In the rows, zero is written as 128.
Rotation paths and how fast each direction turns (degrees a step)
Each turn is a multiple of 5 degrees from 10 to 175, or 0.
Each row of a path follows its step; steps can be skipped.
Rotation 1:
step 0: [133 134 128 129 124 123 130 130 122 121 127 127 126 120 128 126 128 138
 126 115 124 115 124 127 138 127 127 129 133 131 130 128 142]
step 1: [134 141 133 129 126 129 120 128 122 119 125 117 129 125 124 116 128 130
 123 121 120 132 121 125 136 133 127 124 126 121 130 132 127]
step 2: [129 132 136 133 132 128 128 134 114 123 133 128 121 119 127 118 129 127
 121 131 121 131 135 132 138 129 125 133 125 126 121 128 132]
step 3: [134 129 131 135 127 118 121 130 121 129 132 118 122 131 127 125 131 119
 121 121 127 133 131 131 135 126 122 128 141 132 123 125 135]
step 4: [133 136 126 135 138 128 122 128 121 120 121 125 126 127 121 116 132 117
 123 134 134 130 129 122 123 130 129 127 136 135 122 126 127]
step 5: [134 139 127 133 131 127 128 128 120 125 133 135 125 131 121 124 134 129
 126 132 134 122 130 132 130 118 132 131 129 139 128 118 138]
step 6: [143 139 129 128 124 124 125 131 129 118 130 126 133 139 120 127 126 123
 121 125 134 138 122 131 127 123 129 131 124 135 135 128 128]
step 7: [137 133 131 128 133 129 127 137 126 116 125 137 126 119 130 125 118 126
 121 131 128 131 131 128 122 123 127 141 122 136 130 127 126]
step 8: [138 131 135 125 119 124 119 129 133 126 131 129 120 123 133 124 121 131
 125 121 128 124 130 135 125 117 126 130 134 138 132 120 127]
step 9: [138 132 135 118 124 127 121 123 133 118 127 128 120 126 129 114 127 124
 124 131 134 127 131 126 120 131 124 123 126 127 126 131 119]
Directions:
[125 129 127 129 130 129 128 130 128 129 128 132 126 125 128 125 127 128
 131 128 129 130 129 126 129 127 131 132 126 126 127 125 128]
135
Rotation 2:
step 0: [132 123 124 130 140 127 126 119 127 135 125 119 129 130 134 119 131 136
 130 136 125 128 117 127 133 127 128 122 127 126 129 125 130]
step 1: [134 124 128 124 123 131 120 138 128 121 132 123 127 125 121 127 132 131
 123 121 129 128 131 129 128 129 131 119 123 124 132 115 130]
step 2: [127 132 134 132 124 123 128 133 128 131 132 130 125 142 131 132 131 123
 127 127 123 136 130 111 129 132 123 126 129 126 129 133 129]
step 3: [133 136 127 128 121 134 132 116 126 129 132 128 128 137 120 127 119 130
 123 135 124 121 132 134 124 123 124 133 125 125 126 130 132]
step 4: [127 120 122 126 136 123 126 123 124 123 126 128 132 124 129 123 131 123
 125 131 131 130 119 128 128 120 126 125 136 118 127 132 140]
step 5: [133 125 125 123 121 132 120 132 129 130 134 131 120 124 134 124 131 139
 137 132 129 135 129 130 132 134 127 122 125 123 123 119 130]
step 6: [121 130 136 125 129 126 124 126 128 125 129 128 121 135 126 137 132 126
 126 130 121 130 133 120 123 123 138 117 127 133 137 126 131]
step 7: [132 135 130 122 130 124 128 131 120 122 127 131 124 141 128 122 122 125
 121 135 124 122 126 131 132 133 125 134 124 123 128 132 122]
step 8: [132 127 123 129 139 128 126 114 128 128 135 119 132 124 127 125 130 136
 121 127 127 132 129 123 129 118 122 131 126 121 125 128 126]
step 9: [127 125 126 136 123 133 122 133 132 123 131 129 125 131 126 115 135 130
 132 122 131 125 124 132 129 130 125 117 133 119 131 122 132]
Directions:
[129 124 128 126 128 131 128 129 130 126 127 126 126 128 130 127 130 129
 132 124 127 130 126 128 129 127 128 130 129 128 131 125 130]
85
[128 128 128 126 127 126 129 131 126 127 127 128 126 127 132 127 127 125
 126 128 130 132 127 126 129 132 126 130 128 126 127 130 127]
135
Rotation 3:
step 0: [127 128 140 129 136 130 131 136 128 125 135 135 128 136 139 129 128 128
 134 135 132 126 123 128 122 129 132 123 137 136 125 133 133]
step 1: [128 125 129 124 129 120 121 136 131 123 128 133 123 126 128 132 126 138
 133 132 136 124 122 133 132 124 113 118 126 131 120 131 128]
step 2: [129 123 129 118 131 127 127 126 136 136 129 126 127 130 129 128 131 134
 125 114 126 118 127 135 127 115 127 124 127 122 121 132 127]
step 3: [131 121 122 125 133 122 125 130 121 134 134 132 117 133 139 135 132 124
 128 120 130 126 132 123 126 125 134 136 134 131 127 132 122]
step 4: [138 119 130 131 125 128 134 126 124 123 133 134 125 131 136 134 125 130
 143 123 134 134 133 133 127 130 122 126 135 129 128 121 133]
step 5: [129 132 132 126 125 143 129 129 136 126 124 131 127 131 134 135 122 135
 131 131 140 121 133 132 129 128 123 128 133 123 117 128 123]
step 6: [131 143 133 122 139 131 128 135 131 129 141 132 129 125 132 133 129 131
 129 123 126 119 123 124 128 125 125 126 130 133 122 130 121]
step 7: [127 125 116 127 137 122 122 135 123 133 128 130 124 119 129 133 122 132
 141 122 126 117 127 132 123 126 126 126 126 133 128 126 131]
step 8: [134 120 130 130 126 133 126 128 126 136 123 121 127 133 137 131 132 132
 135 122 130 123 128 135 123 125 139 121 134 132 120 126 138]
step 9: [126 121 139 131 132 128 122 130 123 125 134 128 121 131 137 131 138 134
 126 134 135 125 131 126 134 129 125 130 139 132 119 129 127]
Directions:
[129 127 126 126 128 127 129 131 126 125 132 129 127 123 128 127 128 129
 128 130 126 132 130 130 127 129 127 129 128 131 128 130 128]
120
[127 126 128 130 125 129 130 130 124 131 129 126 127 131 130 128 129 127
 130 127 129 129 130 128 129 128 129 132 127 129 129 128 133]
80
[128 129 128 129 131 128 127 128 131 128 130 131 125 126 132 130 127 127
 127 125 131 128 127 131 129 127 128 129 128 130 125 126 131]
0
[129 129 128 130 131 124 125 125 125 128 129 132 130 130 128 129 128 127
 129 129 127 128 127 127 129 131 123 129 127 129 129 129 130]
120
